Families of rows that turns and mirrors carry onto each other, the same ones carrying the whole set onto itself: the rest of each named row's family, in list order:
5 families of 6 rows:
sefu: [ 0.13 -2.12 -0.59 -0.86  0.02 -0.65  1.33 -0.45  1.81 -0.11]
vufo: [ 0.66 -2.53 -1.56 -0.43  0.04  0.57 -0.56 -0.13  2.49 -0.27]
kasu: [-0.66  0.16  0.51  0.90 -1.73 -1.29 -0.42 -2.66  2.99  4.01]
luvu: [-0.69 -0.47 -0.11  0.08 -3.02 -0.25  1.71 -2.76  1.34 -0.63]
Sazig: [-0.30 -0.43 -1.44  0.81  0.02 -0.59 -2.45 -0.49  3.31  3.24]
fanin: [ 0.15  0.53 -0.93  0.43 -0.34 -2.78 -0.30  0.12  3.66 -0.87]
fumel: [-1.60  0.11 -2.14  2.31  0.32 -0.31 -2.16 -1.30  3.34  1.77]
menid: [-0.57  0.56 -1.34  2.88 -2.04  0.87 -2.22 -2.81  2.46  1.96]
rim: [ 0.85  0.68 -0.23  0.96 -3.19 -0.78 -1.28 -3.18  4.45  0.01]
kinep: [-1.32 -0.37 -0.42  1.16 -2.41  0.13  2.00 -2.93  4.48  1.37]
zaro: [ 0.28 -1.67  0.54 -0.61 -1.60 -0.37  1.98 -2.31  1.55  0.28]
kuro: [-0.81 -0.23 -0.09 -0.27  0.11 -2.55 -0.52 -0.72  1.10  2.41]
rimem: [-0.02 -0.73 -1.82  1.32 -3.00  2.01 -0.75 -2.53  3.92  0.35]
zoz: [-1.92  0.78 -0.32  2.26 -1.57 -0.88  0.05 -3.51  2.75  2.67]
tuko: [ 0.54 -0.11 -0.59  1.31 -2.34  0.41 -2.54 -2.19  2.39  3.30]
fup: [-1.11 -1.02 -2.64  1.07 -0.35  0.79 -0.45 -0.24  4.74  0.33]
sileb: [-0.28 -1.14 -2.31 -0.06 -0.70  0.42 -0.75 -0.28  1.77 -1.57]
puru: [-1.10  0.80 -0.06  1.66 -1.81 -1.27 -0.09 -2.95 -0.05  1.11]
lom: [-0.85  0.07 -1.87  1.65  0.05 -0.54 -2.31 -0.85  0.51  0.25]
vivez: [-1.52 -0.79 -0.99 -0.22 -0.28 -1.46  1.94 -0.68  2.17 -0.45]
zezi: [ 0.53 -2.25 -1.68  0.50 -0.59  1.52 -0.41 -0.69  4.39  1.24]
saru: [ 0.91  0.20 -1.67  0.43 -1.27 -1.06 -2.61 -1.00  3.71 -1.40]
zamo: [ 0.39 -0.52 -1.22  0.12 -0.36 -0.78 -2.72 -0.14  0.60  1.65]
fusor: [-1.98  0.25 -0.91  1.16  0.50 -2.39 -0.16 -1.45  0.89  1.01]
Kesag: [ 0.45  0.67 -1.21  1.54 -1.52 -0.95 -1.32 -1.03  5.74  0.69]
saf: [ 0.74 -1.96 -0.61  0.66 -2.24  1.69  0.07 -2.48  4.29  1.56]
Meka: [ 0.24 -1.65  0.40  0.29 -2.24  0.50  1.94 -2.74  3.46  1.55]
lagaf: [ 0.03  0.19  0.81  0.10 -2.15 -1.59 -0.50 -2.23  0.28  2.38]
Zetir: [ 0.47  0.52  0.09 -0.27 -2.07 -2.50 -0.40 -2.10  2.14 -1.43]
rab: [ 0.12  1.19  0.41  0.93 -2.38 -2.49  1.04 -2.20  4.22  0.46]

Same family as saf: sefu, vufo, zaro, zezi, Meka
Same family as fup: luvu, kinep, rimem, sileb, vivez
Same family as menid: fumel, zoz, puru, lom, fusor

